In the data rows, the value 128 means zero.
Here are some rows, each followed by its group. Rows of different groups can look alike.
[138 130 108 172 134 131 157 160 127 116 113 119 108 147  94 105 143 136
 136 120 139 180 113 113 136 104 135 124 132 114 134  97 119 124 112  95
 151 119 115 131 123 151 113 147 151 126 120 126 121 104 139 116 136] dust
[211 113 115 105  97 106 112 126  86 111  82 116 110 103 117 100 129 127
 113 204 116 110 115 159 113 124  89 101 108  91  92 112 255 101 102 103
 178 111  95 108  95  92 110 116 127 118 123 107 108 113 107  95  98] reed
[136 101 137 109 142 182 105 151 165  92 172 122 134 133 102 200 115 140
 127 123 195 140 117 112 147 145 131 173 161 104 144 154 116  82 109 193
 131 138 104 254 198 104 172 104 151 106 128 122 225 226 146 111 231] kite
[120 152  94 122 160 114 123 119  99 106  95 113 108 222  91  93 176 131
 124 114 129 138  90 112 124  96 124 114 118 118 121  87 115 166 100  80
 136 113 104 111 108 141 112 162 119 255 168 255 101  95 196 103 118] plum
[124  86 128 114 133 102 101 123 121  90 128 133 162 128 118 130 110 115
 118 131 118 143 125 110 144 135 123 102 189  90 204 143 108  91  78 129
 119 203 161 133 155 113 130  94 160 100 118 130 148 134 127 161 122] goat
[ 93 118  82  95 125 114 113  81  80  91 103 255  69 147  76  79 100  95
  94  96  98 116  75  85  79  95 120 113 113 161 107  73  91 104  96  75
 112  82  99  96  91 145  81  73  96  94 100  95  74  67 126  90  96] brick
[125 102 123 100 102 105 103 135 111 114  84 105 195  87 125 100 124 133
 119 112 121 108 113 131 139 137  88 105 116  95 123 130 119  98 105 113
  90 150 132 107  96  93 110 127 114 108  97 100 121 119  89 131 101] goat
[132 175  95 136 133 126 122 139 102 111  88 136 112 199  94  86 141 156
 134 110 135 149 108 116 126  97 138 114 168 137 125  96 108 184  92  92
 138 121 100 128 112 160 108 196 124 168 116 159 121 103 151 114 125] plum
[177 158  97 103 123 130 128 134 102 127  76 122 112 120  81  84 135 160
 150 149 158 126 109 122 119  83 135 132 108 109  92  93 167 129 126  86
 156 103  97 129  82 122 116 158 115 130  90 105 108 108 115 103 137] reed
[211  86 133  99 110  84 101  78 106  72 133 107  92 124 133 114 132  54
  93 239  46 132  98 189 131 163  99  75  95 106 123 120 210  98 101 100
 189  97  95  95 123  93 102  72 122  84 157 110 112  87 130  97  89] reed
[ 97 153 160 144  99 148 159 136 154 173 162 179 113 101 159 152  73 117
 129 126 162 108 198 132  94 141 143 169 146 141  96 183 128 114 150 179
 105 128 123 158 167 121 146 116 159 130 110 130 145 183  98 122 145] kite
[111 117 103 113 157 255 119 137 124 103 132 127 107 135  80 132 126 137
 113 100 214 132  81 102 103 100 125 255 107 152 119  89 100 105 126 123
 121 103 115 204 128 147 130 114 101 110 111 109 133 155 139 116 208] kite
[115 133 114 135 122 117 209  96 101 107 109 120 104 113 104 110 124 109
 111 112  99 148 101 120  90 108 110 122  82 143 108  96 130 123 126  94
 122  99 111 102  93 125 101 114 190 116 124 101  96  99 127 106 111] dust
[103 154 119 134 135 201 140 179 161 140 167 125 108 134  95 140 124 147
 131  89 184 102 118 106 103 103 136 207  95 151 115  99  91 137 144 136
 122 104 137 157 148 162 128 152  93 124 102 102 124 150 123 131 176] kite
[175 142 107 126 107 122 138 154 105 151  75 119 116 113 111  82 153 169
 154 170 152 107 129 156 131  96 126 121 117  95  87 112 160 131 114 104
 243 122 104 118  86 127 122 169 124 148  83 128 105 113 103 106 124] reed
[118 124 110 129 118 105 255 115  98 101  97 126  97 135  83  85 124 116
 119 110 112 141 110 104 121 103 121 104 119  98 113 102 111  88  90  81
 123 114  94 113 104 119 109 112 255 121 103 113 103  99 125  98 111] dust
[157 110 142 110 104  85 115  76 104 100 116  98  85 119 131 107 145  70
 108 155  72 115  98 179 136 144 118  89  86 114 116 128 136 113 105  84
 163  90  97  90 108 102  95  88 110  95 132 103  89  79 118 102  91] reed
[152 129 127 106  94 105 124 115 102 137  90 105 112  83 144  84 148 127
 112 134 104  79 116 255 122 127  91 114  77  96  76 115 148 132 113  99
 126 101 110  72  72 103 100 141  90 128  93  98  77  91  77 106  79] reed
[133 121 125 132 146 127 119 126 122 130 122 134 141 113 147 151 107 201
 107 134 137 143 148 127 117 141 105 128 177 161 115 146 135 135 126 167
 109 133 121 137 132 152 141 126 130 122 131 128 150 144 113 114 134] brick
[124 149 114 122 167 140 135 108 124 132 130 155 114 128 109 125 123 161
 136 124 131 136 116 115 112 117 156 147 151 201 124 102 123 139 159 111
 128 107 119 131 118 184 120 120 117 112 125 114 117 120 128 115 145] brick
[118 146 105 126 198 145 130 131 123 142 110 128 115 134 125 110 156 165
 121 100 148 113 103 125 112  93 135 140 136 162 108  97 113 148 127 113
 116 118 135 113 103 189 152 155  98 168 137 147 105 116 136 119 128] brick
[101 115 108 143 118 114 249  92  99  94 116 125  84 151  87  96 125  89
 113 119  90 143  95 109 111 111 129 107 107 126 128  93 117 110 104  86
 137 101  97 109 117 120  85  92 248 102 120 118 104  88 141 106 108] dust
[115 136 124 127 141 135 136  74 118 126 163 149  94 140 121 141 110  77
 131 140  92 158 123 110 101 144 179 123 104 183 137 111 134 120 192 115
 157  93 118 140 131 147 105  73 127  95 158 105 113 107 153 110 129] hill
[121 110 130 129 118 116 113 135 130 102 136 120 182 120 133 139 117 120
 116 124 105 132 125 126 147 139 118 111 139 117 201 133 115 107 104 132
 118 196 193 120 142 129 126 109 137 105 127 118 142 125 122 220 115] goat
[119 141 154 132 117 124 143 145 134 229 121 129 125 109 152 120 130 143
 246 124 141 101 237 138 163 128 219 129 141 116 105 165 124 127 172 126
 123 125 116 127 126 127 120 138 144 130 104 123 118 135  94 116 117] hill
[113 102  90  94 157 125 105 132  93 100  86 143 104 178  79  83 130 143
 138  98 154 130 100  91 128  90 133 121 150  96 118  96 109  82  93  82
 122 119  86 139 117 128 126 117 137 131  99 144 119 108 151  92 128] hill
[118 134 169 149 129 155 140 224 208 154 177 119 132 109 137 179 137 152
 143 107 158 114 139 135 147 125 148 156 133 131 131 160 113 147 133 178
 123 125 147 149 180 162 157 150 109 128 103 112 181 149 112 146 160] kite
[137 135 116 109 124 131 126 157 106 189  79 123 139  93 121 105 131 178
 197 110 179 122 159 128 145 104 163 129 143 102  91 131 127 107 196 122
 109 123 103 137 102 119 136 146 136 123  78 111 127 145  93 104 138] hill
[119 136 118 134 147 132 138 137 117 139 123 170 121 140 135 123 102 188
 120 123 152 139 153 126 107 125 122 136 255 190 116 136 116 125 108 148
 116 139 121 141 141 255 123 126 142 129  99 139 128 144 115 124 124] brick
[116  93 255 103  88 109 108 144 158 120 126 116 126 102 142 124 125 114
 140 122 127 100 148 142 179 171 117 101 137  67 115 255 116  81 102 130
 111 128  94 128 147  85 128 105 136 101 104 108 139 131  98 110 119] kite
[124 113 156 118 115 156 128 180 234 149 234 128 137 109 136 166 114 140
 139 120 178 120 160 127 139 144 134 157 168 108 125 176 119 101 125 167
 112 138 127 187 255 127 166 125 142 121 106 130 177 194 104 126 181] kite
[121 137 115 117 130 126 133 122 111 181 105 119 118 102 135 112 135 154
 184 112 136 117 133 127 128 106 166 122 103 131  95 110 118 130 194 114
 113  94 117 107  86 144 120 129 106 117  99 100  99 113 101 108 117] hill
[134 124  96 113 148 114 105 126  98  97  87 124 115 215  89  81 167 139
 138 120 126 127 102 119 141  98 124  93 156  86 119 106 107 138  82  81
 127 126  92 119 114 116 119 165 136 221 141 240 115 100 159  96 118] plum
[107 141 125 137 113 139 122 173 115 156  90 113 198  92 115 105 135 188
 145  77 171  87 129 129 129  93 123 146 118 107 176 124  99 132 124 133
  82 216 219 110  89 139 137 176 101 143  61 111 125 131  85 242 122] goat
[211 117 114 139 110 107 111 139 117 114 101 115 113 130 124 100 139 136
 133 175 128 124 117 176 149 118 121 104 132  98 117 122 161 129 101 112
 204 113 102 113 114 115 108 152 133 132 116 124 119 119 114 107 113] reed
[121  93 151 117 129 157 110 160 186 101 184 125 135 114 123 212 102 120
 120 140 179 132 137 114 132 161 113 156 145 111 128 169 126  91 124 201
 126 122 104 209 191 100 185  98 141 101 128 114 221 236 132 116 195] kite
[125 134 142 160 128 126 138 133 160 164 161 131 119 124 184 152 131 127
 174 134 122 133 161 132 182 136 171 124 139 137 138 131 125 152 163 145
 148 125 138 130 145 157 132 132 125 124 137 122 132 132 130 135 131] hill
[101 130 125 146  91 118 255 102 109 150 108 142 113  95 147 104  85 106
 114 128 126 117 175 129  93 131 105 123 122 109  85 159 120  95 117 143
  93 127 114 104 122  76 123 111 255 131 104 128 109 155  87 111  89] dust
[ 99 125 136 130 114 115 135  88 128 120 144 114 213 106 156 142 132  88
  83 120  75 110  96 138 111 167 111 118  67 155 152 108 124 145 151 125
 118 126 181  85 108 133 120 106  84 101 144  97 111  95 117 174 103] goat
[112 161 105 128 153 121 135 113 105 130  99 124 105 209 104  92 162 142
 123 106 124 116 104 120 108  98 119 130 121 127 104  96 124 172 113 104
 114 109 115  95  92 135 136 175 114 255 165 255  86 106 170 106 107] plum
[124 108 166 135 115 124 130 176 195 137 179 125 131 116 162 186 124 106
 120 141 129 133 146 133 141 154 124 132 150 138 128 171 132 135 123 180
 133 125 137 147 177 136 159 121 131 118 136 120 171 156 109 135 146] kite
[131 109 155 126 130 180 120 157 198 131 177 129 141 106 158 221 107 133
 121 132 188 129 155 128 128 162 111 173 138 127 112 176 137 106 138 220
 113 133 121 223 187 100 194 112 140 123 128 130 212 240 114 119 209] kite
[163 116 123 167 131 128 134 140 129 100 107 111 139 124 113 130 143 143
 131 137 127 199 115 133 156 119 123 113 138 114 140 128 134 122 112 125
 134 132 118 135 119 125 127 138 143 113 129 113 141 120 128 123 131] dust
[129 138 130 144 125 133 139 119 143 163 147 124 128 107 185 156 128 133
 134 144 118 131 140 140 132 145 133 139 100 165 113 113 144 158 193 147
 120 101 145 112 112 143 141 132 104 119 136 109 122 132 115 125 118] hill
[140 186 109 137 146 127 132 123  96 137  97 121 120 148  97 104 153 166
 129 122 141 124 102 125 115  91 133 127 103 153  98  89 144 191 133 116
 133 107 123 113  80 152 123 179 106 158 141 145 114 107 156 113 127] plum
[138 119 114 113 141 108 109  99 109  84 114 119 111 163 114 114 131  99
 101 143 112 139 117 122 113 140  97 116 125 107 124 121 131 120  97 113
 126 115  99 117 126  90 125 127 145 170 251 185 122 122 201 102 112] plum
[109 141 107 141 146 136 135 138 119 130 129 138 143 135 107 118 131 133
 118  97 124 129  95 105 100 101 138 149 110 167 191  82 102 153 126 104
 125 171 206 106 107 179 110 139  98 121 106 106 103  96 131 187 123] goat
[104 132 188 137 127 137 140 144 255 150 242 136 113 111 167 180 125  89
 111 133 107 117 139 148 120 177 133 153  94 160 125 173 127 155 160 171
 132 111 157 143 216 143 151 109 107 124 150 105 142 148 126 145 153] kite
[109 115 114 109 117 127 116 116  98 120  93 142 141 119  87 102 117 140
 130 101 135 120 114 106 112 101 138 123 126 114 137 120 109  88 119 102
  99 145 128 129 113 106 120 114 122 104  89 105 121 122 121 130 133] goat
[135  96 150 132 123 105 117 123 152 135 165 130 128 129 183 150 108 105
 162 159 115 152 173 127 190 158 162 116 190 110 148 166 129 101 126 152
 144 148 121 142 177 106 143  97 164 108 139 132 158 141 124 128 126] hill
[132 105 131 100 113 120 104 156 102 117  68  95 191 100 107  84 148 162
 142  94 142  98 107 130 175 121 113 107 122  73 153 125  98 106  92 102
 100 169 148 105  90 107 116 147 109 123  75 107 118 108  92 160 115] goat
[127 117 145 119 132 113 130  91 129 155 144 133 116 121 151 137 117 101
 184 143 108 135 154 116 143 147 182 107 112 128 119 144 127 119 209 130
 135 105 110 125 131 122 124  93 133 101 139 105 125 121 137 111 118] hill
[ 98 133 120 147 104 135 134 137 120 162 121 144 167  99 148 126 103 140
 115 108 141  99 154 125  94 118 116 150 135 129 179 141 108 123 131 145
  83 210 225  99 120 131 125 150 116 130  95 121 108 141  84 200 112] goat
[217 132 117 121 125 105 128 105 104 117 113 108 100 115 121 103 156 110
 111 255 100 128  92 158 114 112 125 113  75 138 107  85 191 142 132  94
 200  87 117  92  86 131  97 133  91 115 143 105  96  75 123 112 104] reed
[170 128 134 118  98 104 125 131 112 132  96 116 117 102 118  97 126 116
 139 161 119 107 156 177 128 122 121 108 118  80  99 154 179 102 106 110
 190 117  90 112 113  83 106 126 146 112 100 115 122 119 104  96 106] reed
[182 100 147 122  85  94 117 112 110 120 112 117 113 102 153 104 121  93
 115 208 105 109 156 190 131 146 103  89 137  73 107 163 180  99  88 124
 213 127  97 106 135  68 113 108 156 115 121 133 127 132 109  99  89] reed
[152 144 108 194 135 137 146 169 112 130  83 108 146 121  96 119 149 189
 149 112 155 186 108 132 135  95 129 134 126 117 115  96 132 134 131 127
 116 123 119 130  93 144 134 172 133 138 106 115 137 124 120 121 144] dust
[141 139 133 147 128 135 143 126 132 160 144 120 137 109 174 168 133 141
 141 131 117 128 135 141 147 142 138 140  91 168 112 110 129 165 188 150
 123 103 145 118 109 153 141 138  95 126 144 109 138 125 121 134 138] hill
[143 132  94 102 178 110 112 102 101  74 104 103  96 201  78 110 164 114
 113 129 103 160  63  95 127 104 119 107 122 129 135  79 136 145  89  74
 150  99  89 126 110 130 120 121 118 176 212 192 108  79 225  95 122] plum
[113 213 134 135 103 117 142  80 114 132 141 155 110 126 157 135  87  89
  89 161  99 131 165 133  85 150 110 127 122 148  99 152 156 148 151 146
 114 109 117 112 131  90 114 133 148 137 169 140 108 141 135 108 111] plum
[134 124 136 130 117 152 125 255 175 140 131 113 140 102 117 159 134 171
 143 112 177 111 144 138 146 112 123 150 140 102 116 151 124 115 116 163
 119 136 128 152 147 143 146 160 129 131  84 120 175 162  91 130 159] kite
[ 93 144  76 104 148 127 105  73  78 103 102 137  83 178  84  82 114  95
  88  95 101 111  69  99  76 101 100 131  74 157  98  65 104 133 108  75
 104  80 100  94  78 120 101 102  89 136 124 126  73  74 192  98 101] plum
[107 124 123 128 119 116 130 113 120 141 117 121 234  91 150 135 125 137
 109 111 104  99 118 129 120 136 101 132  77 141 136 114 115 145 145 132
  97 140 171  94  97 130 129 125  92 113 122  96 115 119  98 164 105] goat
[108 144  90 112 140 131 120 105  94 104 101 138  88 255  98  87 128 114
 100 105 120 120 107 110  94  97 106 132 114 121 105  89 111 129 101  90
 115 106 102 101 105 121 116 127 115 192 130 180  89 101 199  98 109] plum
[175 159  98 138 117 122 136 143 107 147  93 111 106 120 109  84 149 146
 140 164 126 107 111 165 113  86 128 127  88 123  92 101 177 153 133 101
 255  95 116  92  77 148 118 173  98 147 101 124  87  97 107 116 107] reed
[191 121 127 122 116  95 126  71 109 104 127 118  93 116 141 122 135  79
  91 197  77 120 105 168 105 146 109 104  81 141 111 108 189 131 121 104
 174  88 115  90 103 108 106  95  99 112 153 108  96  90 123 104  88] reed
[ 92 132 123 145 125 166 129 137 129 130 158 162 104 127 128 149  98 122
 104 112 165 128 124 112  86 121 125 185 136 174 114 114 110 124 123 150
 112 112 133 148 149 158 131 108 120 117 114 115 128 146 124 121 157] kite
[124 174 133 129 118 106 129  91 114 109 130 126 100 139 127 126 133  88
 101 151  85 133 126 127 110 144 122 111 110 141 111 129 143 151 137 117
 146 102 112 105 119 113 102 133 126 114 174 132 108 102 148 106 112] plum
[151 116 110 106 155 104 109 114 107  83 104 107 116 168  87 104 171 124
 120 144 119 149  96 122 135 118 107  94 134 101 130 112 136 133  96  96
 146 111  92 134 119 106 133 136 133 173 237 185 134 106 202  99 118] plum
[118 111 125 136 123 128 123 121 106 122 126 133 199 117 127 150 104 136
 107 113 122 140 127 110 117 128 111 130 131 144 161 123 123 117 127 145
 110 172 169 131 127 123 137 117 128 113 123 115 149 141 121 171 140] goat
[127 109 151 127 123 138 114 255 184 110 154 113 129 128 115 171 138 143
 133 118 150 124 122 129 163 134 125 125 141 108 137 163 118 110 116 165
 142 129 117 157 173 146 145 134 123 114 108 108 182 151 125 130 155] kite
[145 126 136 127 125 127 125 146 137 154 126 117 149 103 173 154 144 151
 154 127 129 126 140 135 180 143 135 128 111 124 115 129 129 151 170 151
 122 120 130 118 117 129 146 136 106 122 130 112 145 134 117 128 134] hill
[121  95 157 124 110 118 111 146 157 101 152 117 122 110 143 203 106  84
  90 145  98 122 121 130 119 188  92 122  99 132 126 156 137 102 120 186
 130 105 116 137 146 100 141  85 117  92 150  96 183 152 129 118 130] kite
[116 129 124 127 130 129 133 111 118 139 142 158  93 153 117 112 102  87
 157 145 106 161 153  97 127 126 203 114 147 140 142 120 128  94 139 108
 150 117  98 143 153 131 102  83 160  99 140 118 120 114 151 105 124] hill
[ 99 133 144 121 126 145 130 110 128 138 150 139 110 100 118 152 103 122
 128 108 140 107 131 120 100 129 133 151  96 143 104 140 110 126 159 158
 108 103 123 155 127 123 149 107 118 109 105 104 151 157 108 119 159] kite
[122 162 118 142 121 118 130  93 106 121 132 143 115 148 147 134 105 105
  83 158 109 139 145 119  93 150 102 121 133 151 104 132 160 155 122 148
 130 116 112 116 125  97 121 129 147 149 181 160 119 140 165 111 106] plum
Which 4 groups are nearest to each row below, nearest first, going by the distance to the centre of the group?
[124 101 170 111 120 120 107 138 176 116 147 108 130  99 138 172 131 107
 114 118 127 109 125 135 143 215 106 123 100 122 118 171 124 109 121 162
 117 116 115 133 145 105 151 109 112  99 125 101 169 148 108 123 138] kite hill goat brick
[118 148  99 125 169 120 126  87  98  96 123 120  96 196  94 109 152 107
  99 130  92 143  83 109  99 121 113 118 100 146 124  79 133 156 111  90
 143  93 111 115 107 131 120 133 109 180 231 190  98  89 247 105 121] plum brick dust reed
[121 144 101 120 150 116 128 107  98 111 107 125  91 189 102  90 172 115
 117 115 100 133  88 119 108 101 126 108 107 135 112  89 119 182 109  91
 132 103 112 102  90 144 116 149 115 235 177 251  80  80 165 111 103] plum brick dust reed
Which 4 groups are nearest to each row below, nearest first, going by the distance to the group's nearest row?
[139  94 102 101 150 137  98 142 108  67 114 111 168 142  66 125 136 133
 119 116 133 164  79 102 143 107 126 122 134 119 185  90 118  94  92 103
 139 161 133 144 129 135 111  97 123  94 122 105 154 110 155 153 149] goat dust hill brick
[149 118 116 101 166 231 112 186 156 105 135 121 136 143  65 164 147 189
 158 100 255 145  95 102 151 103 138 206 147 128 135 112 112 104 126 151
 122 122 102 255 153 151 164 135 124 117  97 119 199 209 150 110 255] kite dust brick hill
[140 126 114 192 145 129 147 110 122  92 142 121 121 147 109 151 131 110
 105 141 111 249  99 112 115 130 130 130 110 159 139 100 153 137 130 132
 149 110 123 137 127 145 115 107 145 104 161 118 138 108 159 122 137] dust hill plum brick
Which 3 groups are nearest to each row below, nearest first, going by the distance to the group's nearest row?
[127 140 135 128 111  98 123  81 131 108 150 115  93 138 148 123 167  64
  83 149  60 126 108 142 120 159 114  99  90 140 128 119 135 177 120 106
 146  99 126  87 124 116  99 153 115 126 189 134  94  86 137 111  98] plum reed goat
[105 135 102 110 128 120 106 102  83  99  99 153  99 255 105  87 107 112
 100 115 122 111 120 103  93 118  89 115 151 102  98 121 110 105  83 101
 109 120  93 112 118  92 111 116 141 197 125 207 110 125 183  95 100] plum hill goat
Which 3 groups are nearest to each row below, nearest first, going by the average distance to the group's rows?
[138 129 128 137 133 127 126 169 137 149 133 115 127 146 143 132 133 148
 172 132 139 144 152 125 179 111 172 132 174 126 142 114 119 130 141 127
 149 139 125 148 152 164 132 132 133 129 113 131 140 133 131 123 144] hill brick dust
[101 139 139 143 123 140 146 117 135 195 152 148 107 115 160 131 112 106
 182 129 122 117 206 132 122 134 206 140 117 145 115 141 121 122 186 129
 129 112 130 121 138 133 121 110 126 119 123 110 106 137 111 130 119] hill brick kite
